(in the rows, 128 means zero)
The rows of T fall into several groups, which share some directions, and each row is roughly a mix of its group's hidden directions.
T, 95 rows:
[[132 126  97 161 124 130 168 142  98 189 137 142 127]
 [139 172 152 124 110 107 135 178 120 152 170 114 142]
 [121 129 174 104 118 144  89 125 168  84 105 122 119]
 [151 173 104 157 122 103 129 172 100 123 160 129 144]
 [128 142 100 142 178 141  99 179  98 119 127 148 116]
 [ 92 113 137 188 132 159 160 155 134 110 128 137 108]
 [ 80 123 136 127 121 163 152 112 131  83 115 128  83]
 [160 131 136  92 113 122 147 155 135 184 142  89 137]
 [126 152 129 137 188 156 145 171 112 160 134 118 120]
 [104 112 150 150 119 151 117 159 166 162 159 160 103]
 [108 124 148 152 122 154 118 165 175 150 145 162  96]
 [151 139 114 165 137  89  91 141 109 141 130 158 172]
 [ 75  98 188 122 110 129 139 116 113 141 139 112 131]
 [150 145  97 144 126 117 121 156 150  92 121 100  71]
 [143 110 129  78  90 138 159  85 134 130 144 160 136]
 [143 124 104  86 144 106 106  63 144 129 116 138 145]
 [ 79 144 126 109 108 149 154 113 121  84 113 123  86]
 [152 123 131  82 123 138 179  80 123 129 147 147 141]
 [ 86 119 168 150 125 162 114 147 153 163 146 158 121]
 [142 142 145 105  87 101 113  79 116  96 121 127 164]
 [152 123 123 104 111 121 179  68 114 127 140 143 147]
 [146 148  99 159 140 134 113 165 162 107 121 119  75]
 [146 114  92  76  86 108 127 128 118 128 150 160 149]
 [130 114 131 112 152 106 165 106  88 115 107  90 169]
 [ 71 112 188 117 112 141 138 117 115 144 134 123 149]
 [139 160 162  96  97  98 101 150  99 162 141 115 136]
 [150 153  88 148 131 125 111 156 146  96 126 101  79]
 [150 131 119 102 129  99 139  83  85 103  97 104 152]
 [124 126  94 144 142 128 167 149 104 190 157 126 128]
 [115 119 161  91 121 139  83 123 167  81 123 125 117]
 [ 97 133 119 104 105 161 161 128 116  94 110 106  80]
 [148 128 112 101 121  90 147 102  93  91 109  85 133]
 [111  95 157  99 112 119 147 103 106 160 150 146 173]
 [114  99 158 108 136 120 154  95  95 151 125 134 182]
 [106 116  94 161 127 109 145 122  97 181 164 118 131]
 [137  83 103 141 165 157 130  86 156 100 115 137 118]
 [ 94 135 111 106 116 156 154 106 123  79 113 119  84]
 [109 101 140  96 123 147 159  83 153 159 120 104  98]
 [169 138  99 146 143 116 110 180 122 108 129 140 171]
 [157 160  84 151 138 130 104 149 144  98 118 110  86]
 [147 110  98  82 135 127  96  96 124 103  82 135 140]
 [166 121 138 156 142  97  89 133 121 170 146 142 164]
 [140 131 149 109  97 114 128 174 112 187 117 105 144]
 [109 103 102 172 148 150 157  83 139 117 132 135  96]
 [154 144 169 105  95 143 123 143 163 108  79 134 134]
 [113 106 149 110 126 136 135 104 108 169 149 159 184]
 [109 135 110 130 136 114 139 104  83 172 178 115 148]
 [100 114 122 108 122 172 159 119 135  86 109 112  84]
 [108 107 158 115 128 138 131  97 103 168 139 156 180]
 [154 131 138 131 132  91 106 148 135 178 131 138 183]
 [118 161 150 127 186 164 114 168 112 142 130 119 121]
 [148 112 140 164 143 102  95 146 131 164 124 153 176]
 [112 110 160  99 116 125 142  90  99 151 129 149 180]
 [115 110  90 158 136 140 136  69 112 112 118 134  89]
 [149 147 153 105 113 118 148 150 134 179 169  93 126]
 [133 145 147 169 137  95  99 158 124 142 146 160 171]
 [118 180 144 109  88  98 126 153  93 150 145 115 123]
 [135 155 169 178 141 147 137 138 137 130  77 110 120]
 [137 125 140  73 114 113  93 118 151  73 128 128 141]
 [158 129 103  89  98  83 125 111 122  93 130 132 162]
 [147 124 155 118 100 138 129 160 184 114  82 126 116]
 [112 136 112 135 150 115 141  84  77 148 173 119 146]
 [118 114 159 118  89 119 142 152 174 125 131 157  82]
 [157 130 146 108  93 147 117 153 156 100  81 161 123]
 [109 132 129 166 137 109  96 148 122 103 104 175 168]
 [103 120 146 157 134 157 125 173 173 152 147 151 103]
 [149 100 131  90 149 119  89 105 152 129  96 145 168]
 [146 142 105 149 117 146  90 149 166 143 146 169  93]
 [ 90 125 159 144 118 160 123 165 168 152 150 155 113]
 [136 161 148 152 137 129 111 175 120  82 167 143 136]
 [123 156 122 146 198 121 109 135  95 103 137 106 133]
 [ 90 127 134 181 151 118  85 149 132 128 126  93 110]
 [151 128 108 149  83 102 136  85  98 111 109 157 148]
 [127  85 154 109 130 115 156 104 115 166 137 160 169]
 [116 109 153 104  61 125 128  89 154 141 136 129 136]
 [ 81  96 182 118 105 123 133 105 103 142 143 109 132]
 [167 152 129  88 101  99 160 136 130 140 120 110 171]
 [102 142 112 128 165 129 117 126  78 160 178 120 138]
 [141 140 106 161 142 123 113 151 141  99 116  91  70]
 [133 116 135  91  79  90 136  99 155 125 141 102 155]
 [154 141 111 107 134 104 134  87  87  98  94 103 150]
 [108 132 155 187 126 134 153 178 134 144 152 134 131]
 [156 131 126  60 129 108  95  92 133 135 118 122 145]
 [112 134 115 181 146 121  89 180 125 130 108 115 112]
 [161 107  94 149 128 118 116 155 159 147 162 148  86]
 [140 110 122  72 129 127  89 112 128 105  79 136 147]
 [155 129 116 100 126  93 143  88  90  99  99 104 145]
 [156 118 118  56 130 128 113  86 138 130 114 110 126]
 [ 96 107 110 153 155 153  83 146 119 114 139 156  90]
 [ 83 140 138 129 118 161 166 131 134  85 134 121  85]
 [ 77 100 182 122 117 132 135 108 101 146 140 110 147]
 [110 140 136 191 115 120 100 165 128 152  99 108 122]
 [139 147 121 119  83 123 109 144 166 104 129 145  71]
 [165 115 128 109  83 102 153 106 158  95  98 134 140]
 [121 152 135 160 197 137 120 161 119 123 119 100 117]]

One row of each group comes first, with its name. Which group is each row after those in?
[147 154 140  80  99 109 135 149 117 174 141  94 131]
<82>
[110 119 140 148 120 152 119 167 173 157 159 162 103]
<120>
[136 140 100 170 144 137 159 153  89 176 125 143 126]
<63>

[101 148 150 177 135 127  98 165 128 157 113  92 124]
<63>
[112 112 158 105  68 114 104 101 124 135 152 144 100]
<120>
[158 132 159 100  91 139 154 145 174 130  90 127 133]
<63>
[145 159 102 158 132 135  87 136 139 102 113 112  75]
<120>
[156 117 113 116 131  95 112 136 136 178 105 132 182]
<82>
[ 87 145 136 135 128 158 167 134 144  77 145 126  95]
<82>
[117 105 118 128  61  96 104  90 130 119 135 137 140]
<63>
[122 151 128 103 146 151  78 188 112 132 132 145 129]
<63>
[158 142 101 139 129 110 132 154 155  91 109 111  72]
<120>
